Here are some points:
np.array([-33, -46, -70, -81, -82, -72, -69, -65, -72, -46, -34, -15])
np.array([-2, -6, -16, -13, -22, -22, -20, -11, -18, -16, -10, -7])
np.array([16, 17, 22, 33, 39, 49, 44, 44, 40, 45, 19, 12])
np.array([33, 25, 60, 33, 50, 46, 58, 47, 42, 23, 32, 15])
np.array([-19, -9, -27, -18, -8, -16, -15, -17, -8, -11, -2, 2])
np.array([-28, -60, -52, -56, -67, -56, -80, -83, -50, -44, -30, -17])
np.array([29, 34, 31, 30, 30, 37, 27, 18, 9, 14, 13, 2])
np.array([-35, -39, -72, -72, -75, -67, -70, -84, -51, -45, -39, -15])
np.array([10, 12, 21, 27, 30, 34, 42, 28, 41, 24, 21, 14])
np.array([18, 29, 38, 44, 47, 35, 46, 37, 53, 38, 32, 16])
np.array([4, 6, 13, 17, 12, 21, 17, 22, 7, 7, 8, 7])
np.array([-18, -20, -20, -20, -30, -38, -33, -35, -29, -11, -13, -9])
np.array([-1, -3, -10, -14, -6, -14, -18, -27, -11, -14, -5, -2])
24 more points follow, each with its number after it:
np.array([-5, -9, -15, -11, -14, -7, -14, -10, 0, -2, -2, -3]) 0
np.array([1, 6, 14, 14, 20, 17, 17, 27, 31, 20, 12, 3]) 1
np.array([-27, -35, -43, -58, -66, -58, -58, -56, -50, -34, -30, -15]) 2
np.array([-2, -2, -5, -4, -6, -5, -2, 0, 3, 3, 1, 7]) 3
np.array([-10, -6, -22, -20, -27, -23, -26, -20, -26, -15, -16, -11]) 4
np.array([0, -2, 1, -5, 0, 0, -1, 1, 5, 5, 7, 1]) 5
np.array([-9, -14, -27, -17, -22, -22, -26, -16, -16, -8, -16, -7]) 6
np.array([-14, -21, -31, -26, -58, -36, -34, -33, -37, -31, -28, -14]) 7
np.array([-46, -55, -53, -78, -74, -90, -85, -80, -54, -48, -33, -23]) 8
np.array([-32, -65, -68, -76, -70, -80, -68, -77, -76, -51, -30, -22]) 9
np.array([12, 21, 15, 33, 20, 24, 17, 15, 13, 5, 2, -1]) 10
np.array([40, 58, 73, 60, 90, 73, 82, 57, 60, 53, 32, 23]) 11
np.array([36, 38, 45, 71, 65, 85, 77, 64, 81, 42, 38, 19]) 12
np.array([-9, -17, -28, -17, -31, -28, -33, -25, -23, -15, -17, -11]) 13
np.array([0, -1, 5, -1, 1, 5, 5, 5, 19, 10, 2, 4]) 14
np.array([30, 37, 59, 77, 82, 77, 93, 85, 75, 60, 35, 27]) 15
np.array([-34, -32, -55, -55, -60, -62, -67, -59, -43, -34, -33, -25]) 16
np.array([24, 31, 29, 44, 41, 47, 79, 50, 43, 54, 28, 22]) 17
np.array([-15, -10, -23, -29, -36, -25, -32, -28, -39, -28, -13, -9]) 18
np.array([-22, -29, -35, -41, -50, -50, -41, -45, -44, -34, -22, -14]) 19
np.array([-30, -35, -49, -51, -56, -55, -51, -56, -50, -52, -18, -19]) 20
np.array([39, 56, 47, 62, 60, 37, 55, 29, 43, 23, 22, 11]) 21
np.array([20, 25, 50, 43, 34, 29, 38, 46, 35, 20, 16, 6]) 22
np.array([-19, -20, -44, -49, -59, -72, -65, -63, -53, -34, -19, -15]) 23
Which of these numbered points is nearest to each point below by angle, seen from the average point of the first points? Its number follows each.
np.array([-6, -13, -14, -11, -10, -7, -9, -3, -4, -1, 0, 0]) > 0
np.array([10, 13, 15, 22, 19, 32, 19, 25, 25, 19, 14, 4]) > 12
np.array([-1, -3, -4, -6, -7, -5, -7, -4, -9, -5, -5, 1]) > 4
np.array([16, 20, 18, 23, 20, 36, 25, 40, 31, 17, 16, 9]) > 12
np.array([-17, -20, -13, -31, -32, -26, -31, -23, -28, -17, -21, -11]) > 2
np.array([-3, 0, -4, -2, -1, 4, 6, 1, 15, 6, 3, 6]) > 14
np.array([-4, -17, -18, -18, -12, -16, -17, -14, -9, -7, -6, -2]) > 9
np.array([6, 5, 21, 27, 34, 31, 32, 16, 19, 14, 11, 6]) > 15
np.array([17, 25, 61, 55, 53, 54, 58, 75, 46, 31, 30, 14]) > 22
np.array([-12, -10, -16, -21, -17, -16, -7, -5, -5, -5, -6, -3]) > 6
np.array([-29, -38, -43, -56, -60, -67, -54, -65, -58, -38, -41, -13]) > 19
np.array([21, 25, 40, 34, 33, 21, 24, 6, 19, 16, 8, 0]) > 21
np.array([-35, -47, -50, -55, -71, -79, -61, -69, -53, -46, -34, -19]) > 19
